50 stands for zero in the data rows.
Some points, one per row:
array([50, 54, 53, 53, 38, 47, 51, 43, 67, 37, 45, 59, 56, 67, 47, 39, 51,
       44, 64, 64, 45, 65, 57, 41, 40, 43, 44])
array([34, 37, 51, 38, 59, 42, 61, 35, 39, 39, 41, 38, 57, 45, 63, 56, 61,
       66, 61, 57, 42, 64, 57, 42, 51, 64, 69])
array([61, 36, 34, 57, 68, 44, 49, 59, 47, 59, 64, 40, 39, 43, 46, 59, 43,
       42, 41, 48, 64, 49, 39, 64, 65, 50, 48])
array([48, 36, 34, 52, 67, 56, 57, 63, 49, 54, 64, 34, 39, 42, 57, 68, 48,
       56, 40, 50, 56, 38, 48, 63, 58, 59, 51])
array([36, 33, 41, 57, 63, 38, 61, 60, 37, 59, 41, 33, 39, 36, 62, 62, 40,
       54, 58, 44, 60, 53, 44, 64, 64, 59, 45])
array([45, 57, 54, 51, 37, 49, 47, 42, 62, 44, 46, 59, 56, 67, 47, 45, 52,
       57, 70, 65, 37, 61, 64, 38, 48, 37, 58])
array([36, 70, 65, 32, 42, 61, 39, 53, 47, 38, 64, 60, 71, 68, 30, 36, 55,
       54, 43, 43, 49, 33, 48, 34, 38, 51, 44])
array([41, 34, 53, 57, 66, 41, 72, 33, 47, 40, 40, 37, 60, 41, 62, 62, 49,
       62, 63, 68, 42, 61, 57, 37, 49, 57, 62])
array([36, 47, 49, 46, 53, 44, 62, 42, 47, 42, 35, 47, 59, 50, 66, 49, 59,
       57, 66, 68, 41, 58, 57, 42, 46, 57, 55])
array([67, 62, 44, 54, 40, 56, 34, 60, 50, 52, 62, 65, 45, 56, 34, 41, 49,
       43, 41, 39, 51, 41, 41, 53, 37, 46, 43])
array([39, 31, 50, 59, 55, 37, 69, 45, 55, 43, 46, 40, 57, 48, 58, 62, 51,
       62, 58, 61, 47, 68, 56, 40, 48, 45, 44])
array([61, 62, 57, 44, 41, 58, 40, 52, 52, 41, 63, 55, 60, 57, 37, 46, 49,
       41, 40, 40, 50, 48, 50, 45, 41, 50, 48])
array([62, 39, 44, 47, 70, 66, 46, 72, 38, 58, 61, 43, 35, 41, 34, 59, 50,
       53, 42, 45, 70, 39, 43, 73, 58, 58, 41])
array([68, 58, 54, 45, 45, 70, 37, 69, 47, 68, 61, 67, 43, 38, 30, 45, 56,
       50, 30, 31, 52, 34, 39, 51, 37, 55, 40])
array([39, 33, 36, 64, 67, 42, 68, 48, 49, 64, 52, 43, 43, 44, 63, 58, 39,
       42, 59, 48, 42, 65, 37, 59, 65, 53, 47])
array([63, 59, 41, 49, 48, 61, 34, 65, 44, 60, 62, 59, 42, 48, 39, 45, 49,
       49, 37, 36, 55, 35, 37, 58, 42, 50, 48])
array([41, 37, 48, 53, 65, 33, 66, 44, 46, 46, 46, 39, 48, 47, 69, 53, 51,
       50, 64, 68, 47, 58, 43, 55, 59, 42, 47])
array([56, 40, 33, 42, 54, 56, 51, 63, 47, 58, 54, 34, 40, 36, 57, 63, 39,
       57, 39, 47, 59, 46, 42, 64, 63, 60, 43])
array([50, 35, 37, 62, 59, 36, 70, 45, 45, 47, 46, 39, 42, 47, 68, 52, 39,
       45, 58, 56, 42, 64, 51, 68, 60, 43, 39])
array([49, 34, 31, 63, 68, 32, 57, 55, 45, 57, 48, 36, 35, 43, 69, 55, 39,
       40, 60, 49, 57, 60, 49, 69, 58, 45, 47])
array([42, 34, 44, 56, 64, 31, 72, 46, 48, 45, 49, 37, 45, 46, 68, 53, 45,
       45, 66, 68, 46, 62, 37, 61, 62, 35, 41])
array([57, 53, 34, 47, 42, 65, 45, 63, 45, 59, 58, 35, 31, 44, 35, 49, 47,
       37, 33, 44, 67, 35, 48, 62, 54, 52, 37])
array([45, 36, 42, 54, 60, 37, 65, 51, 50, 52, 36, 45, 46, 41, 65, 59, 50,
       50, 65, 58, 47, 62, 43, 52, 52, 49, 45])
array([34, 57, 68, 35, 47, 68, 37, 39, 48, 45, 42, 56, 65, 63, 39, 46, 63,
       58, 38, 49, 41, 38, 55, 42, 46, 55, 63])
array([64, 44, 40, 56, 41, 52, 50, 62, 42, 57, 70, 39, 34, 39, 35, 45, 38,
       36, 34, 36, 61, 35, 43, 60, 50, 39, 45])
array([41, 42, 49, 57, 43, 42, 60, 44, 44, 38, 43, 41, 58, 59, 70, 44, 48,
       42, 60, 61, 37, 61, 48, 60, 35, 49, 53])
array([42, 64, 66, 47, 49, 64, 39, 46, 39, 50, 36, 60, 58, 50, 57, 47, 72,
       58, 43, 47, 44, 36, 60, 34, 40, 66, 65])
array([71, 60, 41, 59, 41, 69, 43, 68, 38, 54, 62, 55, 36, 41, 36, 44, 45,
       45, 41, 42, 62, 32, 45, 59, 38, 35, 46])
array([67, 72, 62, 47, 42, 69, 43, 51, 60, 37, 69, 64, 67, 65, 33, 45, 44,
       46, 32, 38, 40, 43, 53, 45, 44, 48, 40])
array([64, 67, 60, 65, 40, 40, 52, 33, 76, 37, 59, 60, 49, 73, 33, 46, 46,
       40, 63, 52, 45, 67, 62, 49, 38, 38, 44])
array([33, 45, 45, 62, 65, 38, 69, 46, 53, 51, 47, 40, 38, 37, 58, 50, 39,
       38, 72, 64, 38, 63, 51, 72, 54, 48, 38])
array([36, 66, 59, 43, 40, 61, 35, 48, 48, 42, 47, 63, 70, 50, 48, 47, 69,
       69, 34, 41, 44, 36, 53, 37, 45, 54, 68])
array([34, 46, 63, 43, 62, 33, 50, 44, 48, 49, 42, 36, 59, 50, 64, 62, 71,
       69, 55, 65, 52, 60, 62, 39, 51, 63, 72])
array([52, 45, 44, 56, 49, 33, 65, 39, 72, 41, 38, 48, 39, 57, 51, 59, 36,
       47, 69, 68, 59, 59, 61, 57, 53, 34, 45])
array([35, 45, 46, 56, 54, 38, 64, 35, 51, 48, 40, 38, 52, 48, 65, 55, 48,
       59, 56, 59, 49, 55, 52, 42, 55, 53, 53])
array([40, 49, 58, 31, 57, 35, 51, 32, 42, 54, 43, 42, 62, 45, 59, 57, 68,
       64, 58, 62, 52, 54, 57, 31, 51, 67, 70])
array([41, 55, 66, 36, 62, 66, 43, 37, 41, 62, 37, 47, 70, 45, 61, 40, 63,
       60, 35, 38, 40, 37, 57, 31, 45, 67, 73])
array([41, 65, 64, 27, 53, 64, 34, 35, 37, 53, 35, 60, 69, 42, 63, 46, 64,
       62, 33, 53, 50, 43, 63, 42, 38, 59, 72])
array([66, 53, 44, 55, 40, 56, 48, 57, 48, 62, 66, 48, 38, 35, 47, 46, 37,
       39, 37, 41, 60, 42, 45, 63, 50, 39, 47])
array([36, 63, 66, 37, 40, 60, 38, 47, 47, 47, 53, 58, 59, 56, 47, 36, 69,
       60, 37, 34, 47, 35, 55, 39, 43, 62, 67])
array([44, 69, 71, 54, 33, 55, 47, 33, 64, 32, 36, 62, 71, 65, 34, 32, 53,
       56, 67, 61, 36, 60, 68, 28, 38, 40, 48])
array([68, 53, 36, 53, 37, 61, 39, 67, 48, 60, 65, 51, 38, 48, 29, 53, 37,
       32, 32, 34, 56, 46, 44, 69, 50, 43, 37])
array([41, 41, 55, 48, 54, 43, 58, 33, 45, 35, 33, 49, 62, 52, 67, 58, 62,
       69, 62, 67, 42, 53, 63, 29, 47, 66, 66])
array([60, 68, 59, 37, 37, 57, 41, 69, 62, 51, 60, 62, 47, 62, 33, 43, 49,
       38, 39, 35, 48, 32, 40, 54, 47, 45, 36])
array([35, 56, 57, 42, 32, 68, 42, 42, 45, 39, 58, 68, 73, 67, 42, 45, 67,
       58, 41, 38, 37, 42, 53, 40, 45, 60, 63])
array([44, 36, 36, 64, 64, 42, 66, 51, 48, 63, 55, 41, 43, 42, 56, 57, 39,
       42, 56, 45, 45, 59, 38, 59, 65, 52, 47])
array([43, 33, 40, 56, 62, 39, 63, 44, 42, 50, 43, 43, 37, 39, 54, 59, 48,
       38, 62, 62, 51, 61, 45, 56, 57, 42, 41])
array([59, 40, 35, 61, 59, 53, 58, 68, 47, 57, 58, 42, 31, 44, 42, 55, 39,
       39, 44, 44, 59, 47, 40, 65, 57, 45, 40])
array([38, 66, 67, 43, 40, 56, 31, 36, 54, 39, 39, 61, 62, 56, 44, 43, 66,
       68, 39, 51, 39, 48, 51, 30, 44, 52, 63])
array([64, 44, 47, 45, 63, 66, 43, 71, 39, 58, 61, 46, 40, 41, 34, 56, 51,
       52, 39, 45, 69, 40, 44, 65, 54, 59, 41])
array([52, 41, 46, 52, 38, 43, 56, 42, 60, 44, 40, 51, 47, 63, 49, 52, 50,
       50, 65, 67, 50, 62, 53, 51, 59, 41, 43])
array([41, 63, 59, 37, 39, 58, 33, 51, 48, 37, 52, 58, 71, 66, 31, 45, 57,
       61, 43, 42, 49, 46, 55, 35, 38, 61, 60])
array([56, 65, 58, 65, 38, 46, 40, 48, 59, 42, 59, 63, 59, 57, 47, 43, 36,
       45, 61, 48, 41, 66, 43, 58, 48, 33, 40])
array([42, 35, 42, 56, 63, 31, 71, 51, 48, 50, 52, 36, 44, 46, 67, 56, 44,
       44, 61, 62, 49, 58, 37, 62, 63, 41, 43])
array([57, 47, 39, 60, 47, 53, 50, 58, 45, 66, 56, 39, 33, 43, 42, 52, 47,
       37, 48, 36, 61, 45, 40, 70, 61, 49, 43])
array([66, 46, 39, 52, 45, 58, 48, 57, 50, 59, 64, 49, 39, 40, 41, 54, 45,
       40, 39, 38, 54, 38, 38, 55, 45, 42, 43])
array([48, 42, 31, 56, 63, 40, 68, 46, 54, 39, 45, 41, 30, 41, 60, 62, 39,
       42, 61, 67, 40, 59, 36, 60, 56, 32, 45])
array([61, 38, 41, 59, 64, 50, 44, 62, 46, 70, 58, 35, 40, 43, 33, 65, 44,
       37, 41, 35, 69, 36, 46, 59, 58, 37, 38])
array([57, 50, 48, 52, 59, 60, 45, 62, 43, 63, 59, 41, 38, 48, 44, 54, 42,
       47, 38, 41, 63, 46, 43, 61, 56, 51, 44])
array([40, 33, 49, 60, 55, 38, 67, 45, 52, 45, 46, 39, 53, 48, 61, 61, 48,
       56, 60, 61, 48, 68, 53, 46, 51, 45, 45])
array([44, 42, 43, 56, 60, 43, 62, 51, 38, 51, 43, 46, 38, 44, 60, 59, 43,
       45, 51, 50, 43, 55, 43, 61, 55, 53, 46])
array([59, 54, 34, 58, 47, 55, 50, 65, 43, 61, 59, 46, 40, 48, 38, 44, 38,
       46, 45, 46, 56, 47, 48, 64, 52, 46, 36])
array([41, 40, 50, 44, 65, 38, 68, 39, 44, 42, 42, 33, 55, 45, 69, 63, 42,
       55, 59, 64, 45, 60, 60, 55, 60, 61, 52])
array([65, 39, 36, 53, 53, 56, 44, 61, 44, 62, 53, 37, 39, 43, 36, 53, 42,
       41, 47, 52, 57, 49, 51, 61, 53, 41, 36])
40 more points follow, each with its number after it:
array([40, 49, 39, 55, 62, 48, 58, 53, 47, 58, 40, 37, 37, 46, 62, 51, 45,
       47, 56, 54, 44, 53, 41, 61, 61, 46, 49]) 0
array([47, 47, 40, 45, 54, 50, 60, 58, 47, 57, 58, 37, 46, 42, 55, 60, 45,
       53, 41, 46, 60, 40, 41, 61, 55, 58, 45]) 1
array([60, 63, 66, 53, 36, 55, 41, 43, 71, 43, 39, 68, 69, 61, 34, 37, 51,
       45, 61, 59, 45, 58, 68, 39, 46, 39, 51]) 2
array([34, 59, 56, 37, 45, 53, 37, 51, 44, 39, 51, 53, 66, 62, 39, 50, 57,
       64, 47, 44, 46, 48, 52, 36, 41, 63, 61]) 3
array([37, 64, 58, 48, 36, 41, 42, 31, 60, 44, 33, 64, 60, 60, 41, 47, 52,
       59, 65, 60, 39, 55, 64, 32, 45, 41, 57]) 4
array([59, 56, 57, 45, 34, 60, 44, 41, 59, 39, 55, 61, 63, 67, 32, 47, 61,
       59, 31, 49, 47, 47, 56, 41, 38, 45, 47]) 5
array([41, 54, 62, 38, 50, 62, 38, 42, 49, 45, 43, 55, 59, 57, 40, 50, 60,
       55, 37, 47, 44, 40, 54, 44, 48, 53, 60]) 6
array([59, 40, 33, 56, 57, 53, 42, 71, 47, 66, 61, 33, 37, 37, 43, 63, 37,
       42, 32, 45, 63, 41, 46, 62, 52, 51, 42]) 7
array([47, 45, 55, 60, 37, 30, 65, 34, 74, 39, 34, 67, 70, 60, 65, 37, 43,
       49, 64, 64, 45, 73, 70, 34, 48, 43, 54]) 8
array([55, 45, 43, 39, 67, 59, 46, 69, 48, 69, 54, 34, 41, 36, 59, 71, 46,
       55, 37, 43, 59, 42, 46, 64, 55, 64, 51]) 9
array([51, 41, 45, 39, 57, 62, 49, 67, 44, 66, 59, 39, 37, 43, 43, 52, 41,
       53, 34, 35, 57, 40, 47, 57, 61, 54, 45]) 10
array([41, 40, 60, 30, 56, 37, 44, 46, 51, 37, 34, 39, 69, 52, 68, 54, 62,
       68, 70, 64, 50, 55, 60, 43, 41, 67, 65]) 11
array([44, 66, 61, 63, 32, 52, 46, 41, 67, 38, 36, 63, 62, 66, 30, 39, 52,
       47, 69, 61, 33, 68, 65, 41, 36, 30, 52]) 12
array([56, 45, 47, 46, 64, 66, 44, 65, 39, 57, 57, 46, 40, 44, 37, 55, 52,
       56, 42, 43, 65, 40, 46, 66, 56, 60, 47]) 13
array([63, 59, 59, 45, 44, 58, 46, 54, 56, 40, 55, 59, 56, 62, 38, 39, 53,
       49, 47, 44, 42, 41, 43, 45, 51, 55, 50]) 14
array([35, 43, 59, 47, 60, 33, 55, 42, 50, 46, 42, 36, 56, 49, 63, 63, 66,
       65, 58, 65, 53, 60, 61, 40, 52, 60, 68]) 15
array([58, 58, 37, 55, 45, 60, 45, 64, 41, 59, 61, 53, 49, 51, 33, 41, 42,
       48, 39, 43, 59, 41, 48, 61, 50, 51, 39]) 16
array([43, 53, 55, 36, 56, 65, 37, 45, 39, 47, 37, 57, 60, 41, 53, 49, 65,
       72, 40, 45, 45, 34, 59, 39, 44, 68, 71]) 17
array([59, 66, 66, 37, 44, 62, 44, 66, 55, 57, 57, 71, 55, 48, 29, 47, 49,
       47, 33, 34, 56, 34, 62, 35, 46, 58, 41]) 18
array([40, 46, 44, 60, 54, 36, 63, 42, 41, 41, 35, 40, 33, 41, 59, 51, 40,
       35, 68, 66, 42, 70, 46, 67, 62, 34, 49]) 19
array([59, 59, 56, 62, 38, 49, 50, 45, 69, 39, 57, 68, 50, 71, 40, 46, 41,
       44, 58, 52, 56, 59, 52, 43, 55, 33, 39]) 20
array([44, 68, 57, 43, 45, 57, 40, 40, 43, 45, 50, 67, 68, 55, 42, 44, 64,
       60, 42, 38, 49, 44, 47, 42, 37, 68, 68]) 21
array([61, 51, 40, 56, 44, 59, 46, 59, 45, 65, 62, 42, 34, 43, 36, 48, 45,
       36, 40, 35, 63, 41, 40, 70, 57, 47, 41]) 22
array([55, 53, 45, 48, 45, 62, 37, 65, 45, 61, 55, 43, 41, 40, 33, 49, 47,
       39, 37, 47, 57, 46, 44, 62, 41, 57, 46]) 23
array([37, 33, 42, 60, 59, 38, 60, 55, 42, 56, 42, 33, 41, 38, 60, 63, 40,
       54, 63, 49, 59, 57, 43, 62, 64, 57, 42]) 24
array([44, 34, 42, 61, 57, 33, 70, 46, 39, 56, 38, 39, 41, 37, 69, 65, 36,
       44, 58, 50, 48, 65, 41, 58, 57, 33, 49]) 25
array([57, 65, 62, 55, 33, 53, 37, 47, 64, 44, 51, 69, 63, 68, 40, 34, 50,
       46, 65, 54, 46, 52, 65, 38, 36, 43, 43]) 26
array([64, 64, 53, 36, 36, 61, 39, 71, 40, 61, 69, 63, 50, 40, 38, 48, 44,
       36, 34, 45, 55, 42, 37, 55, 45, 59, 48]) 27
array([40, 42, 38, 53, 66, 39, 68, 57, 46, 64, 52, 33, 40, 37, 68, 58, 46,
       50, 44, 41, 60, 46, 41, 60, 62, 55, 46]) 28
array([43, 62, 59, 41, 53, 56, 43, 37, 44, 60, 34, 56, 66, 48, 64, 44, 72,
       65, 44, 52, 46, 43, 55, 39, 37, 64, 69]) 29
array([45, 36, 34, 49, 64, 44, 59, 57, 39, 63, 53, 41, 40, 43, 60, 56, 45,
       39, 40, 47, 53, 40, 40, 66, 60, 53, 44]) 30
array([49, 58, 66, 36, 57, 58, 34, 40, 48, 57, 35, 57, 64, 49, 57, 50, 68,
       67, 32, 41, 50, 41, 62, 33, 39, 70, 69]) 31
array([56, 58, 65, 45, 46, 63, 46, 45, 62, 42, 61, 57, 62, 64, 41, 50, 50,
       46, 43, 50, 55, 47, 62, 45, 44, 43, 47]) 32
array([62, 56, 60, 59, 41, 39, 40, 33, 76, 33, 68, 62, 40, 63, 40, 36, 35,
       31, 68, 50, 46, 61, 62, 46, 39, 36, 48]) 33
array([60, 67, 63, 45, 39, 67, 39, 54, 44, 44, 58, 65, 57, 59, 41, 35, 60,
       52, 38, 43, 44, 35, 51, 34, 39, 59, 55]) 34
array([39, 62, 60, 43, 43, 67, 35, 48, 51, 38, 53, 68, 61, 56, 42, 42, 65,
       57, 43, 44, 41, 36, 48, 35, 44, 63, 55]) 35
array([32, 61, 57, 44, 46, 67, 34, 47, 42, 48, 48, 66, 71, 52, 42, 39, 73,
       60, 35, 40, 49, 45, 53, 40, 49, 66, 72]) 36
array([59, 62, 63, 40, 46, 56, 48, 60, 57, 53, 53, 64, 52, 47, 34, 49, 49,
       48, 40, 40, 58, 39, 62, 38, 49, 53, 42]) 37
array([55, 40, 33, 53, 58, 55, 44, 70, 46, 67, 59, 33, 35, 38, 48, 64, 41,
       46, 32, 42, 65, 39, 44, 62, 53, 52, 44]) 38
array([56, 67, 60, 57, 31, 63, 45, 39, 66, 34, 51, 64, 63, 71, 34, 39, 42,
       38, 64, 52, 37, 54, 58, 40, 46, 42, 40]) 39
Which three of these numbered points are nearest to each point below, looking only along the 6 directions in which the first points spread most? Their numbers follow each, nearest first.
array([70, 39, 33, 54, 45, 58, 51, 58, 51, 64, 67, 45, 33, 37, 41, 57, 39,
       33, 41, 35, 55, 36, 36, 61, 46, 36, 37]) > 22 7 16
array([66, 39, 35, 59, 62, 46, 44, 55, 51, 55, 66, 45, 39, 48, 42, 55, 45,
       43, 42, 49, 67, 49, 45, 61, 61, 51, 46]) > 7 38 22
array([63, 46, 46, 53, 36, 52, 44, 68, 53, 52, 65, 55, 46, 42, 34, 42, 41,
       47, 40, 36, 52, 37, 50, 63, 44, 37, 49]) > 16 23 27
array([53, 44, 44, 40, 65, 55, 51, 68, 48, 69, 51, 34, 39, 37, 60, 69, 45,
       57, 38, 42, 60, 41, 45, 63, 55, 64, 52]) > 9 1 10
array([62, 57, 53, 45, 43, 70, 30, 69, 40, 66, 60, 60, 48, 51, 40, 44, 49,
       44, 31, 40, 56, 32, 39, 51, 48, 43, 39]) > 27 16 23
array([70, 70, 57, 38, 34, 59, 30, 57, 56, 49, 71, 61, 64, 51, 33, 40, 58,
       48, 32, 33, 52, 39, 52, 36, 44, 58, 41]) > 18 34 37
array([33, 58, 65, 37, 51, 57, 42, 38, 50, 49, 44, 58, 63, 49, 52, 37, 70,
       73, 32, 39, 49, 36, 61, 35, 40, 66, 62]) > 36 31 17
array([65, 60, 59, 49, 28, 68, 38, 55, 52, 37, 59, 62, 63, 70, 43, 36, 44,
       37, 40, 44, 45, 36, 49, 47, 43, 48, 40]) > 14 5 34
array([62, 56, 56, 45, 45, 57, 47, 57, 57, 43, 55, 58, 54, 62, 37, 40, 52,
       48, 46, 42, 44, 42, 43, 46, 49, 54, 50]) > 14 32 37
array([61, 46, 37, 49, 59, 58, 49, 59, 47, 63, 64, 40, 31, 42, 44, 57, 55,
       55, 39, 34, 55, 34, 47, 55, 64, 60, 51]) > 10 13 38
array([46, 33, 43, 40, 63, 53, 59, 66, 46, 69, 57, 40, 43, 35, 65, 65, 53,
       64, 28, 35, 64, 38, 43, 67, 62, 60, 46]) > 9 1 10
array([40, 42, 42, 67, 54, 38, 62, 36, 54, 39, 39, 30, 34, 45, 61, 60, 45,
       43, 63, 64, 42, 58, 51, 59, 54, 31, 36]) > 19 25 0
array([42, 36, 56, 38, 67, 36, 69, 44, 44, 46, 34, 35, 64, 47, 61, 58, 57,
       64, 66, 61, 49, 57, 62, 41, 49, 56, 70]) > 15 11 24
array([48, 48, 41, 54, 49, 46, 54, 52, 44, 49, 42, 49, 47, 51, 54, 59, 49,
       54, 59, 55, 52, 60, 44, 47, 57, 49, 42]) > 0 1 24
array([65, 45, 44, 53, 53, 61, 39, 55, 48, 57, 62, 48, 38, 38, 45, 52, 44,
       50, 34, 37, 54, 37, 49, 52, 48, 43, 47]) > 23 16 22
array([48, 61, 59, 48, 34, 68, 35, 52, 45, 50, 59, 56, 58, 53, 37, 38, 65,
       60, 39, 36, 50, 42, 45, 37, 43, 50, 44]) > 34 18 14
array([66, 70, 57, 42, 39, 69, 32, 68, 58, 56, 58, 61, 69, 63, 31, 48, 49,
       44, 30, 33, 66, 44, 53, 32, 42, 46, 42]) > 18 37 34
array([46, 46, 59, 38, 57, 54, 36, 47, 38, 61, 50, 50, 63, 46, 62, 53, 59,
       58, 41, 50, 58, 37, 54, 46, 50, 58, 64]) > 17 6 31
array([60, 63, 68, 45, 41, 69, 40, 48, 66, 44, 66, 64, 63, 68, 33, 46, 52,
       43, 39, 45, 58, 42, 62, 44, 39, 38, 46]) > 5 32 14
array([71, 40, 40, 58, 51, 61, 40, 59, 51, 58, 70, 46, 30, 36, 40, 52, 39,
       47, 33, 35, 55, 35, 46, 58, 50, 37, 43]) > 22 7 23
array([68, 66, 46, 40, 36, 63, 41, 68, 41, 62, 74, 67, 39, 45, 31, 41, 44,
       47, 31, 41, 57, 40, 40, 50, 47, 46, 49]) > 27 16 23
array([51, 59, 56, 54, 30, 52, 47, 45, 72, 36, 47, 66, 60, 72, 44, 34, 55,
       43, 63, 63, 46, 67, 61, 35, 34, 44, 43]) > 12 2 26
array([46, 38, 43, 59, 60, 43, 69, 67, 38, 57, 39, 40, 31, 40, 57, 63, 39,
       45, 43, 39, 66, 36, 38, 67, 60, 67, 47]) > 30 28 1
array([47, 47, 44, 59, 52, 44, 57, 45, 41, 50, 49, 40, 43, 49, 62, 55, 41,
       41, 62, 57, 50, 62, 45, 62, 55, 48, 50]) > 0 25 19
array([69, 36, 42, 61, 59, 41, 66, 39, 62, 48, 47, 42, 37, 45, 34, 71, 45,
       45, 39, 56, 70, 48, 56, 63, 67, 42, 39]) > 7 24 1
array([34, 36, 53, 44, 55, 35, 59, 47, 51, 44, 43, 35, 59, 42, 70, 61, 58,
       70, 59, 67, 51, 66, 68, 43, 52, 55, 70]) > 15 11 24
array([69, 53, 42, 61, 36, 63, 37, 66, 61, 40, 62, 57, 33, 54, 28, 51, 47,
       35, 42, 46, 64, 38, 40, 64, 52, 35, 44]) > 16 22 23
array([65, 58, 48, 52, 40, 62, 43, 55, 48, 65, 65, 52, 45, 37, 44, 42, 43,
       46, 32, 38, 57, 37, 50, 55, 45, 46, 52]) > 23 27 16
array([37, 54, 56, 37, 51, 56, 36, 45, 36, 57, 40, 55, 61, 40, 58, 41, 67,
       62, 36, 46, 46, 34, 56, 39, 45, 62, 64]) > 17 29 31
array([73, 56, 47, 59, 42, 67, 44, 59, 59, 54, 61, 67, 36, 48, 32, 45, 41,
       34, 34, 44, 65, 34, 52, 65, 44, 29, 42]) > 16 22 23
array([35, 53, 54, 41, 48, 49, 56, 43, 46, 38, 37, 51, 66, 54, 60, 47, 62,
       62, 62, 62, 40, 53, 61, 36, 39, 63, 61]) > 11 15 29
array([61, 49, 38, 61, 43, 58, 47, 58, 47, 66, 60, 38, 33, 44, 38, 51, 47,
       34, 42, 33, 66, 42, 39, 71, 62, 47, 39]) > 22 7 38
array([62, 72, 56, 46, 34, 61, 34, 66, 53, 59, 70, 63, 56, 59, 29, 44, 59,
       50, 31, 40, 52, 31, 51, 36, 45, 50, 41]) > 18 37 34
array([38, 44, 49, 58, 62, 43, 71, 65, 35, 64, 51, 35, 46, 37, 71, 58, 51,
       51, 61, 40, 61, 49, 39, 68, 63, 61, 50]) > 28 30 24
array([57, 67, 65, 44, 31, 61, 40, 46, 60, 36, 68, 71, 68, 68, 40, 34, 63,
       50, 36, 44, 49, 43, 51, 42, 49, 45, 49]) > 5 34 14
array([50, 36, 43, 41, 62, 53, 46, 74, 43, 68, 59, 36, 42, 36, 59, 68, 51,
       44, 30, 33, 70, 33, 37, 60, 66, 62, 54]) > 9 10 38
array([62, 69, 56, 46, 34, 61, 34, 64, 51, 58, 70, 61, 55, 54, 31, 43, 57,
       50, 33, 39, 53, 31, 49, 37, 45, 50, 41]) > 18 37 27
array([72, 67, 67, 70, 30, 40, 37, 38, 69, 38, 59, 62, 53, 61, 39, 44, 47,
       45, 65, 59, 46, 68, 59, 40, 49, 30, 33]) > 33 20 39
array([35, 40, 33, 59, 60, 38, 67, 62, 45, 56, 39, 40, 33, 36, 63, 66, 45,
       57, 65, 47, 48, 59, 45, 60, 63, 52, 53]) > 24 0 25
array([38, 40, 43, 38, 61, 57, 54, 57, 46, 57, 49, 42, 42, 48, 60, 52, 51,
       60, 43, 45, 56, 39, 45, 57, 44, 53, 51]) > 1 9 30
array([39, 46, 34, 58, 51, 33, 73, 52, 49, 41, 39, 35, 32, 47, 69, 56, 37,
       33, 63, 63, 49, 67, 46, 69, 58, 33, 36]) > 19 25 0
array([46, 36, 34, 45, 68, 46, 56, 60, 36, 69, 55, 41, 42, 40, 58, 56, 46,
       41, 35, 42, 55, 35, 40, 67, 58, 57, 46]) > 30 1 9
array([60, 62, 66, 53, 36, 55, 43, 43, 69, 42, 38, 68, 69, 60, 37, 38, 53,
       45, 61, 57, 43, 58, 68, 41, 46, 39, 52]) > 2 26 12
array([68, 60, 63, 63, 35, 36, 55, 42, 75, 32, 56, 68, 33, 62, 38, 38, 37,
       44, 58, 49, 46, 60, 65, 52, 53, 29, 42]) > 33 20 39
array([34, 67, 67, 43, 42, 57, 30, 38, 51, 41, 38, 61, 62, 54, 45, 45, 68,
       72, 33, 46, 39, 45, 49, 29, 43, 55, 68]) > 21 36 35
array([64, 44, 36, 67, 44, 30, 69, 46, 64, 35, 44, 48, 34, 55, 45, 42, 45,
       44, 72, 51, 43, 68, 37, 54, 54, 37, 44]) > 19 20 33
array([45, 55, 56, 38, 54, 64, 41, 49, 37, 58, 44, 43, 61, 44, 59, 46, 59,
       65, 40, 49, 46, 44, 53, 49, 37, 61, 65]) > 17 29 6
array([61, 67, 63, 47, 43, 67, 41, 51, 46, 47, 57, 63, 58, 60, 46, 36, 60,
       53, 40, 45, 45, 36, 52, 35, 39, 60, 55]) > 34 35 21
array([50, 42, 35, 68, 56, 43, 56, 38, 50, 43, 37, 40, 34, 53, 57, 57, 38,
       33, 66, 62, 42, 68, 49, 62, 58, 37, 45]) > 19 25 0
array([62, 68, 59, 37, 35, 62, 33, 68, 50, 62, 70, 58, 45, 41, 40, 39, 53,
       42, 37, 37, 60, 41, 41, 53, 47, 51, 44]) > 27 16 18
array([47, 38, 35, 54, 60, 39, 63, 70, 46, 68, 61, 34, 41, 44, 58, 66, 40,
       42, 41, 38, 62, 43, 38, 68, 65, 63, 50]) > 30 28 1
array([41, 39, 41, 49, 59, 41, 56, 52, 46, 66, 46, 41, 38, 47, 58, 56, 45,
       59, 59, 42, 60, 48, 48, 58, 54, 59, 47]) > 1 28 0
array([68, 61, 57, 50, 37, 58, 33, 46, 67, 39, 43, 68, 56, 63, 37, 42, 47,
       43, 54, 51, 45, 57, 57, 43, 38, 45, 49]) > 26 2 39
array([67, 40, 34, 51, 58, 60, 39, 67, 38, 67, 57, 34, 38, 35, 33, 52, 42,
       40, 40, 47, 59, 44, 50, 62, 49, 43, 36]) > 7 38 22
array([58, 70, 60, 39, 41, 61, 34, 48, 47, 46, 56, 70, 65, 61, 30, 42, 65,
       44, 35, 46, 46, 47, 42, 40, 38, 48, 44]) > 34 5 14
array([49, 37, 48, 55, 58, 37, 62, 52, 44, 50, 37, 48, 39, 43, 57, 60, 43,
       41, 66, 59, 46, 57, 50, 56, 58, 51, 45]) > 0 25 24
array([33, 67, 56, 38, 40, 60, 43, 47, 38, 58, 44, 65, 69, 46, 60, 40, 69,
       62, 36, 39, 44, 39, 62, 42, 47, 59, 70]) > 36 29 21
array([66, 67, 64, 48, 39, 70, 40, 56, 46, 43, 63, 65, 57, 63, 41, 34, 57,
       50, 39, 42, 44, 34, 52, 34, 39, 59, 52]) > 34 18 14
array([62, 39, 35, 52, 57, 55, 45, 60, 41, 60, 54, 34, 39, 38, 39, 53, 41,
       41, 45, 50, 55, 50, 49, 61, 50, 43, 38]) > 7 38 22
